In the data rows, zero lies at 7.5, halfway between 7 and 8.
Here are some points:
[13  8 12 12  6 10  8  3  4  9  8 14 13  3  7 10  6  8  6 15  3 13  0  8  8  4 12 11  4  0  3  7]
[ 6  7  6  9  9  9 10  6 10  7  6 11  7  9 10  4  9  8  9  6 10 11  8 13  6  5  9  4  9 10  5  9]
[ 4  8 15  4  8  1  7  9  4  6  9  1 10  0 11  9 12  3  7  5  6  9  9  0  7 10 12 13  8  0  3  5]
[ 7  9  8 10  7  8  8  8  9  3  4  8  5 12  7  9  4  6  9  7  7  8  7  5  4  8  9  5  6  5  6  6]
[ 9  8  8  8  8  9 10  6  8  8  8  8  7  8  9  8  7  9 10  8 11  7  8  6  8  7  9  4  8  6  5  9]
[ 7 10 11  6  6  4  7  6 15  9  4  5  0  6  7  8  6  0  8 12 10 11  5  7  6 12  5  8  4  6 14  3]
[ 8  6  0  5  9 11  0  6  3  9  5 12  4 13 11  8  3  8  0  7 15  1  1  7 12  3  6 11  7  9  0 12]
[ 8  9  7  9  5  7  6 15  9 11  7  8  6  9 15  6  5 12  5  1  5  6  6  7  7  9  3  6  8  9  4 15]
[ 6  7 11  6  7  3  7  8  6  7  9  3  8  3 10  8 10  4  8  6  6 10  8  5  9 11  9 11  6  3  5  8]
[ 5  6  6 12  5  9  8  7  5  7  4  6  9  8  9  6  1  6  8 11  7  9 12 11  8  2  9 13  4  3  9  9]
[ 7  3  9  9 15  9  1  8  5 15 10  4 10 11  9  4  0 11  5  7 11  4  5  9  6  3 11  9  6 11  6  4]
[ 7  8  9  6 10  6 10  7 10  8  7 10  6  7  7  8  7  8  8  8  7  7  6  6  7  8  8  8 10 10  7  8]
[ 4 12  8 10  6  5  8 10  8  4 11  9 10  7  5  4  7 10 14  4 12  8 12 11 12 12 11  7 11  5 10  3]
[ 9  8  5  7  8  9  6  8  6  8  7  9  6 10 10  7  7  8  6  6 11  7  6  8  9  6  8  8  8  9  5  8]
[10 15  5  8  0  8 12  9  1  5  7  7 10  0  2 10 12  6  7 10  9  5 11 11  8  7  6  1  7  5 13  3]
[ 4  8  9  8 10  6  8  8  6  7  4  9 11  3  8 11  7  7  7  2  9  7  3  2  9  5  4  6  6  7  6 12]
[ 5  7  7  4  8  4 10  6  7  8  4  8  8  7  9 10  5  7 12  4  7  8  6  5  8 11  7 11  8 12 10  9]
[ 7  8 10  7  9  6  9  7 10  7  6  9  6  7  7  7  7  7  8  7  6  8  6  6  7  7  8  8  9 10  7  8]
[ 9  8 10  1  9  7  5  2  6  8  9  6  4  4  7 10  8  7  6 10  6  5 12  5  6  6 10  9  9 11 10  8]
[ 7  9  9  8  8  8  6  6  8  7  8 10  7 12  9  6  6  8  7  7  4  9  7  9  8  7  7  6  5  8  8  9]
[ 9  6 11  9 10  9  9 11 10  9  6  7  8  6  7  5  5  8  8  9  5 12  7 10  6  5  6  6  8  5 10  8]
[ 7  5  4 14  3  3  7  8 12  0 12 12 14 12  6  6  0  9  9  8  4 14 11  7 15  6 14 15 13  3 10  6]
[10  7  6  6  5  8  8  9  6  6 10  7  9 11 11  6  9  7  7  7  5  9  9 10  8  6  5  8  9  8  7  8]
[ 7  4  8  6  8  8  9  4  7  5 11  8  9  6  8  9  5  9  7  9  6  9  9  5  9  8  9  5 11 10  6  8]
[ 7  7  8  9  7  8  8  6  6  6  7  6  8  8  8  8  4  6  8 11  7  9 10  8  7  3 10 12  6  5  9  9]
[ 6  7  4  8 11  4  9 10  4  9  4  5  6  7  7  7 12  8  9  6  8  6 10  7  7 13  6  7  7 11  8  9]
[ 7  9 10  7  8  6 10  6  5 10  6  9  9  6  7 10  7 10 12  7  8 10  4  7  8  9  5  6  8  6  6  5]
[ 7 10 10  8  8  5  7 12  9  6  8  5  8  2  8  9 15  6  4  6  2  8  9  8  8 10  8  7  8  4  9  6]
[ 5  6 10  9  5  7  6  6  9  4  9  7  7  9  8  4  6  7  5  8  9  4  8  8  7  8  8  5  8 10  6  9]
[ 6  9  5  6 11  7  7  7  6  7  5 11 12  3  9 11  8  6  7  3  8  7  4  2  8  6  4  8  5  7  4 10]
Then 16 other points, each followed by its number:
[ 8  5  8 11  8  8  9  9 10  7 11  7 10  7  9  6  8  7  8  5  6  8 11 10  7  9  6  7  8  6  7 10] 0
[10  9  2  8 10 11 10 12  7 11  6  5 11  8  8  9  9 11  7 11 13  4  8 10 12 13  8  7  8  6 11 12] 1
[ 8  8 11 10  6  6  9  7  5  7  8  7 10  5  5  8  6  8  8  8  4  8  2  8 10 15 14  8  9  6  7  4] 2
[ 9  8 14  0  9  6  6  0  7  6  9 10  4  3  6  9  6  6  7  8  4  6 13  6  4  8 13  9 10  9  8  5] 3
[ 4  9  6  8  7  2  6 11  6 15 10 11  3 10 12  8  4  9  2  5 15  0 14 10  8  6  8  8  6  8  8  2] 4
[ 8 11  6  8  5  7  8  9  4  8  7  8  7  4  7  9  9  9  9  9  8  6  9  7  7  9  7  3  6  7  9  8] 5
[ 6  6 13  7  8 12  9  5 15  7  8 13  3  8  7  3  5  7  5  9  7  7  1  9  9 10 12  0 10 11  9  3] 6
[ 9  9 12  4  9  5  6  2  8  6  8  7  4  5  5  8  6  6  8  8  5  9 13  7  4  7 11  7  9  9  9  8] 7
[ 6  6  6  4  7  5 11  7  7  8  4  9  8  7  9  9  4  6 10  5  7  8  6  5  7 11  7 11  8 11  9  9] 8
[10  9  8  8  4  8 11 10  6  3  8  3  8  7  7  7  9  6  7  5  7  8 11  6  6  7  6  7 11  3  6  8] 9
[ 8  7  4  6  5 13 11 11  9  7 10  7  7  9  5  8 13  7 10 14  7  8  8  4  4  6 12  4  9 10  9  5] 10
[13  9  9  5  4  9  8  8 10  8 10  4  9 10  6  4 10  8  5  4  3 11  9 11  7  7  2  7  7  4 12  6] 11
[ 6  7  9 11  6  7  6  9  6  9  7  7  7  7  8  6  7  6  8  7  8  6  8 10  8  7  8  8  6  8  9  8] 12
[10  7  5 10  5  9  7  5  8  8 11  7  7 11  4  7 10 13  6 11  5  8  8 11  8  7  5  2  5  5 12  6] 13
[ 3  8  5 10  4  3  6  6  4  6 12 10 10  8  9  6  7  5 13  0 10  8 10  7  9  7  7  9  7 12  0  8] 14
[ 4  5  3  8  8  7  5  5  6 10  7  7  6  7  9  7  5  9  7 11 12  6  3  7  7  5  0 12  7  9  5  5] 15
Which two of these numbered points are nearest to each point below by angle, seen from the average point of the first points? Their numbers follow each, nearest first.
[ 9  9  2  6  9  9 11 13  8 10  7  6 10  8  7  9  8 11  7 10 11  5  9 10 12 13  9  7  9  7 12 11] > 1 5
[ 8  2  8  9 12  6  6  4  4  3 14 10 12  6  8  9  8  6  5  9  9  8 13 10  6  4  4  5  8 13  6 15] > 0 14
[ 7  6 10  7  7  9  7  1  4  9  9 11  6  4  6 10  7  9 13  6  6  7  6  4  3  7 10  0  3  8  8  3] > 3 5
[ 7  7  9 10  6  7  7  9  6  8  7  9  7  8  9  5  6  6  8  7  8  7  7 10  9  7  7 10  6  8  8  9] > 12 4
[ 5  7  7  5  8  4 10  7  7  7  5  8  8  7 10  9  4  7 10  4  8  8  6  5  8 11  8 10 10 11  8  8] > 8 14
[ 8 11  9  4  4 14 11  7  9  1  8  1  9 12  9  8  9  6 10  9  8  7 11  9  6  8  9  5 13  4  6  7] > 9 10
[11 10 10  4  0  9  8 10 12  8  9  4  8 11  6  3 10  9  6  2  3 12 10 13  7  7  2  4  6  4 11  7] > 11 13
[ 7  8  4  9  8  7  8  6  4 10  8  5 10  9  8  4  8  6  5 10  6  6 12  6  7  9  7 12  5  5  7 10] > 1 0
[12  6  8  9 11  9  9  9  9  7  6  3  8  5  5  8  9  7  8  8  5 11  8  8  7  5  7  7 11  6  6  9] > 9 11
[ 5  8 11  7  4  4  9  5  9 13 12 10  7  7  2  8  5 11  6 11  3  4  6  1 10 12 11 10  7 10  7  5] > 2 3
[ 7  6  4  8  7  5  9  6  3  7  7 10  8  6  6  9  5  9  6  6  9  4  9  7  9  8  5  7  7 11  8 10] > 8 5
[ 7  8  9  6  6  5  8  7  8 11  9  9  8  7  5  8  6 10  7  8  6  6  6  5  8  9  8  8  9  9  7  6] > 2 3
[ 8 10  6  7  7  8  8  9  8  9  9  9  6  6  7  7 11  7  7 10  5  7 10  7  6  7 10  7  7 10  8  7] > 10 5
[ 9  9  6  5  8  9  8 10  8  9  8 10  7  7  5  9  9 10  7 10  6  6  7  7  7  8 10  7  8 10  9  6] > 10 5
[15  8 13  8 12  6  5  7  7  8  8  3  8 12  6 10  2  5  7  4  9  3  8  4  4 10  8  6  5  2  8  5] > 7 11
